Each named move below is a turn or a mirror, shown by a few rows before and after it. Which moves, in which order, take the first row of each later pair to the second? The first pair is answered.
M (before => after):
[-0.29  0.37 -1.01  2.95  1.35  1.51  2.99 -1.81  1.83 -1.16 -1.26 -0.86
 -4.12 -2.17 -0.65 -0.62 -0.85 -0.73] => [-0.05  0.51 -1.35  2.73  1.51  1.26  2.70 -2.19  1.49 -0.81 -1.46 -0.67
 -4.16 -2.40 -0.59 -0.48 -1.07 -1.04]
[-0.63  1.39 -2.77  0.04  0.02  0.41  1.29 -4.22 -0.56  0.87  0.64  0.13
 -3.26 -2.52  0.20 -1.51 -2.29 -1.03] => [-1.24 -0.50  0.43  1.65 -0.12  1.85  3.04 -0.91  1.76 -2.79  2.08 -0.28
 -3.98  0.20 -0.33 -2.29 -0.56  0.84]
[-0.79 -0.04 -0.42  0.81 -0.02 -0.20  1.92 -1.78 -0.91 -0.57 -1.74  0.37
 -2.57  0.85  0.18 -0.41 -1.18 -0.07] => [-0.98 -0.25 -0.04  1.02 -0.01  0.16  2.15 -1.54 -0.63 -0.92 -1.64  0.23
 -2.59  0.97  0.14 -0.61 -0.98  0.09]
[ 1.30  1.03 -2.67  1.00 -1.72  0.74  1.41 -2.11  3.23  1.71 -0.55  0.07
 -0.75 -4.32  0.78 -0.70  0.71 -0.93] => [ 0.95 -0.22 -0.50  2.00 -1.68  1.88  2.58  0.38  4.64 -0.89  0.35 -0.31
 -1.21 -2.50  0.35 -1.60  2.17  0.46]
E (before => after):
[ 0.29 -1.25  1.79 -0.55 -0.21 -0.02 -1.63  3.05  0.35 -0.18  0.35  1.02
  2.72  1.87 -0.06  1.48  1.56  0.69] => [-2.06 -0.95  1.75  1.24  1.03 -0.14  2.03 -0.43  0.23 -2.42 -0.89 -0.16
 -2.36  1.48 -0.34  0.01  0.21  1.95]
[-0.19  0.26  0.50  0.38  2.59  0.76 -2.53  0.53 -1.31  0.62 -0.99  1.93
  3.26  1.72  0.85  0.55 -0.89  2.69] => [-1.48  0.73  0.10  3.04  3.17  1.44  0.76 -1.61  1.03 -0.28 -1.83  0.69
 -0.68 -0.44  1.21 -0.84 -1.27  2.61]
[-0.50 -1.52  1.27  2.17 -0.15  1.68  2.09  2.39  1.94 -3.84  1.58 -0.69
 -0.63  0.94 -0.35 -1.63  0.95  1.51] => [ 0.44 -1.65  1.50  0.89 -0.61  1.26  0.07  3.89  1.36 -2.92  2.20 -0.08
  1.83  1.61 -0.29 -0.87  1.59  1.24]
V (before => after):
[-0.41  0.66 -4.79 -3.13  0.69 -2.24 -1.01  1.83 -0.93  3.93 -0.01  0.56
  1.73 -3.23 -0.60  3.39 -3.09 -0.67] => [ 0.56 -0.77 -3.20 -0.95  0.24 -0.37  0.28  5.84  3.85  2.63  1.36  0.20
  2.47 -3.31 -0.34  2.79 -0.76 -0.90]
[ 1.04 -0.05 -1.33  0.44 -0.10 -0.82 -0.57 -1.49  0.18  1.89 -0.57  0.68
  0.21 -1.78  0.68  0.49 -0.41 -0.74] => [ 1.19 -0.52 -0.72  1.13 -0.12 -0.16 -0.28  0.28  2.02  1.32  0.01  0.53
  0.45 -1.73  0.72  0.03  0.39 -0.69]
[-0.02 -2.09  1.71 -0.52 -0.31  0.64 -0.75  3.50  0.53 -1.40  0.64 -0.51
  2.35  2.09 -0.02 -0.88  1.45  0.74] => [-0.89 -0.62  0.12 -2.59  0.18 -1.07 -1.80 -0.37 -3.89 -0.05 -0.71 -0.06
  1.68  2.22  0.00 -0.19 -0.82  0.96]
C (before => after):
[ 2.14 -0.76 -0.18  1.34 -1.60  0.01  0.81 -2.39 -0.27  2.45 -0.49  0.14
 -2.90 -2.19 -0.37  0.51  0.64 -1.52] => [ 2.99 -0.93 -0.12 -0.03 -2.14 -0.29 -1.30 -0.72 -1.20  3.43  0.12  1.01
 -0.26 -1.15 -0.33  1.31  1.09 -1.68]
[ 0.45 -1.34  1.37  2.72  0.06  1.79  1.81  2.45  3.72 -1.54  0.55 -0.54
 -1.27 -0.70  0.31 -1.00  1.75  0.20] => [ 1.20 -1.69  1.95  0.32 -0.41  1.09 -1.30  4.33  1.25 -0.80  1.54  0.45
  2.29  1.43  0.16  0.14  2.13  0.62]
[-1.93  0.72 -0.08 -0.40  2.67  1.12 -2.49 -0.20 -2.27 -1.66 -0.75 -0.21
 -0.98  2.95  0.67  1.27 -0.68  0.73] => [-1.95  0.99 -1.19  2.08  2.82  2.13  0.00 -0.77  1.44 -1.37 -1.26 -1.21
 -2.88 -0.12  1.24  0.22 -0.35 -0.58]
[ 0.16  0.26 -1.55  2.05  0.11  0.54  1.97 -2.07  1.13  0.71 -1.01 -0.81
 -1.25 -2.66  0.11 -0.37 -0.98 -0.94] => [ 1.92 -0.06 -1.10  0.04 -0.99  0.37 -1.47  0.69  0.33  2.29  0.18  0.29
  2.98 -1.42  0.28  0.96 -0.03 -1.55]

Between the rows of a pair lie 2 to 3 moves.
[-0.46  0.17  0.82 -2.19 -1.46  1.05 -2.49 -0.95 -4.87 -0.09  0.43  2.65
  1.35  1.67 -1.87  1.24 -1.29  0.66] => [-1.75 -1.22  2.95  1.51 -1.08  3.10  2.06  0.37 -0.35 -3.46  0.87  1.06
 -2.36  1.37 -2.12 -0.77  0.06  1.84] | V, E
[ 0.59  1.06 -2.16  0.44  2.27  0.10  1.53 -0.35  0.99  0.16  0.47 -0.13
  1.22  0.70  1.92  0.22  0.65 -2.06] => [ 0.19  0.51 -1.03  0.61  2.23  0.39  2.16  0.67  1.49 -1.07  0.75 -0.02
  0.69  1.81  1.78 -0.11  1.12 -1.32] | V, M
[-0.05 -2.38  2.12 -1.61  0.26 -0.81 -1.09  0.63 -3.85 -2.32  0.52  0.84
  0.48  3.70 -0.70  1.51 -0.61  1.73] => [ 2.44 -0.73 -1.71 -1.65 -0.17 -1.16 -2.95 -0.34 -1.99  2.67 -0.04  0.84
  2.91 -1.38  0.59  2.39 -0.98 -2.07] | M, V, M
[-0.49  1.43 -0.73 -0.99  1.94 -1.37  0.52 -4.04 -1.16 -1.35 -2.46 -1.57
 -3.49  0.72 -1.62 -1.43 -1.80  3.83] => [ 1.91  0.47 -0.76  1.84  1.04  0.84  1.26  0.41  6.21 -0.20 -0.98 -2.42
 -1.47 -2.65 -0.98 -2.01  0.78  1.51] | C, M
[-1.33  0.31  2.44  1.91 -0.52 -0.57  1.21  2.12 -0.71 -1.19 -0.40 -0.53
 -0.45  0.68  0.53 -0.79  0.10 -0.35] => [-1.32  1.32  0.62  0.70 -0.42 -1.75  0.07 -0.31 -2.82  0.86 -1.39 -0.14
 -0.10 -0.53  0.79 -0.15 -1.32 -1.36] | E, M, E
[-1.62 -0.40  1.11  2.87  0.55  0.13  3.15 -0.45  1.38 -2.99 -0.33 -0.79
 -4.34  0.41 -0.35 -0.57  0.76  2.01] => [-0.07  0.76 -0.57 -2.30 -0.21 -2.24 -3.06 -1.17 -4.70  1.04 -0.60  1.32
  0.97  1.77 -0.40  2.18 -0.54  0.97] | E, C, M
[ 2.22  1.55 -1.58  0.46 -1.14  0.49 -0.34  0.37  0.67  0.35  0.88 -0.78
  0.71 -2.62  1.95 -0.38  0.61 -1.15] => [ 1.96  0.52  0.31  0.73 -1.21  1.29  0.07  2.34  1.15 -1.58  1.65 -0.73
  0.85 -0.34  1.51 -0.65  1.44  0.12] | V, E, V
[ 0.25  1.54 -3.43  0.32 -1.47 -1.35  1.36 -1.75 -0.65  1.22 -1.96 -1.11
 -1.02 -0.69  1.05 -0.51 -3.34  0.56] => [ 2.05  0.64 -2.70  0.94 -2.29 -0.25  0.70  1.84  2.77  1.67 -0.80 -1.01
  1.49 -1.34  1.38 -0.53 -1.34 -0.57] | C, V
[ 3.91 -1.93  0.98  0.35  0.14  0.96 -1.45  2.27  1.80  0.71  1.20  0.88
  2.53 -1.65  2.18  1.11  1.46  0.02] => [ 1.43 -0.12 -0.89  0.23  1.53 -0.60  0.60 -4.44 -2.15  0.52 -1.03  0.43
 -2.35 -2.41  1.96  0.54 -1.69  0.71] | V, E
[ 0.50  0.31  0.27 -2.34 -0.68 -0.16 -0.73  3.11 -4.21 -1.86 -1.95  0.91
  0.57  2.98  2.52 -1.02 -2.51  0.52] => [ 1.65  1.15 -1.68 -2.47 -0.72 -0.52 -1.72  2.44 -3.73  0.56 -2.42  1.12
  1.46  0.67  2.96 -0.58 -3.00 -1.25] | V, M
[-1.81  0.83 -0.86  0.47  0.87 -0.31  1.28 -3.14 -2.53 -0.53 -0.88 -0.58
 -1.91 -0.61  0.59 -0.76 -2.23 -0.48] => [-1.98 -0.66  1.53  1.25  0.65  0.98  2.15 -0.05 -0.71 -3.15  0.18 -0.82
 -1.90  1.68  0.09 -1.40 -0.47  1.03] | V, E, E
[ 2.89  4.21 -3.32  0.20 -2.04 -2.87 -2.07 -1.02  0.93  5.38 -0.38  2.28
  1.69 -1.74  1.79  0.85 -0.19 -2.30] => [-1.09  1.35  3.30  1.31 -1.14 -1.63  1.78  0.91 -0.56 -3.30  0.71  1.70
 -3.09  6.12 -0.23 -0.99  1.03  3.89] | E, M
[-2.10  0.18 -0.80 -1.43  0.28 -1.88  0.60 -1.76 -5.04  1.09 -1.19 -0.35
 -1.35  2.98 -0.28 -0.72  0.40  0.75] => [ 0.14  0.07 -1.12 -2.48 -0.56 -1.52 -1.80  1.04 -3.83  3.04 -0.23  0.15
  2.63  2.28  0.11  0.23  1.59 -0.64] | E, E
[ 0.39 -1.33  2.94 -0.63 -0.42  0.33 -1.62  3.13  0.31 -1.15  0.61  0.78
  0.95  2.66 -0.37  0.16  1.74  1.38] => [ 1.01 -1.22  2.13  0.73 -0.66  1.14 -0.75  3.71  3.01 -0.50  0.55  0.19
  0.93  0.65  0.09 -0.16  2.14  0.13] | E, E
[ 0.98  0.61 -0.08 -1.55  0.78 -1.33 -1.69 -0.22 -1.44  0.60 -0.39  0.70
  1.48 -0.06 -0.12  0.85 -1.39 -0.87] => [-0.71  0.11  1.42 -0.12  1.60 -0.75  0.72 -0.77 -1.02 -2.08 -0.46 -0.06
 -1.46  1.24 -0.52 -0.25 -1.37  0.74] | M, C, V
[-1.96 -0.17 -0.14 -1.67  1.16 -1.00  2.43 -2.57 -1.97 -2.92 -1.20  1.17
 -2.86  3.12  0.83 -1.74  0.43  3.63] => [-0.12 -1.12  0.83  0.59  0.37  0.95  3.18  1.83  3.75 -3.23  0.18  0.32
 -1.49  1.78  1.34 -2.37  3.12  2.53] | M, V
[-2.98  0.31  2.29 -1.76 -0.27  0.01 -0.82  0.21 -1.61 -1.39  0.19 -2.38
  0.74  3.73 -1.23 -0.12 -1.32  1.18] => [-3.35  1.99  0.01 -1.02  0.22 -0.53  0.20 -3.20 -1.33  0.44 -1.21 -2.75
 -1.29  0.65 -0.64 -0.40 -2.84 -0.04] | V, E, V
[-0.71  0.84  1.03 -0.89  0.35 -0.03 -1.12  5.22  0.26 -2.79  1.14 -1.20
 -0.48  1.11  1.74  0.39  0.71  2.11] => [ 0.81  1.66 -0.87 -0.80 -0.06 -0.21 -2.07  5.14  1.91 -0.09  1.00 -1.21
  0.79 -1.84  2.48  0.73  0.71 -0.01] | M, V
[-2.31  2.03 -0.58 -0.40  0.12 -2.18 -0.29 -0.34 -1.66 -1.93  0.84 -2.19
 -1.63  5.44 -0.37 -0.93 -3.23  0.43] => [-0.30  3.28 -3.83 -0.54 -0.27 -2.54 -1.68 -1.18  0.03  2.27  0.21 -2.11
  0.39  0.93  0.76 -0.19 -3.72 -2.62] | M, V, M
[-3.13  2.06 -2.96  0.91  0.39 -0.94  2.04 -5.29 -0.79  1.85 -2.45 -0.11
 -1.74 -3.81  2.35  0.55 -2.15 -1.65] => [-1.01  0.63 -1.88  3.06 -0.53  1.29  2.29 -0.02  5.29  1.84 -0.64 -0.64
  0.76 -5.16  2.84  0.10  0.67 -2.99] | M, V, C
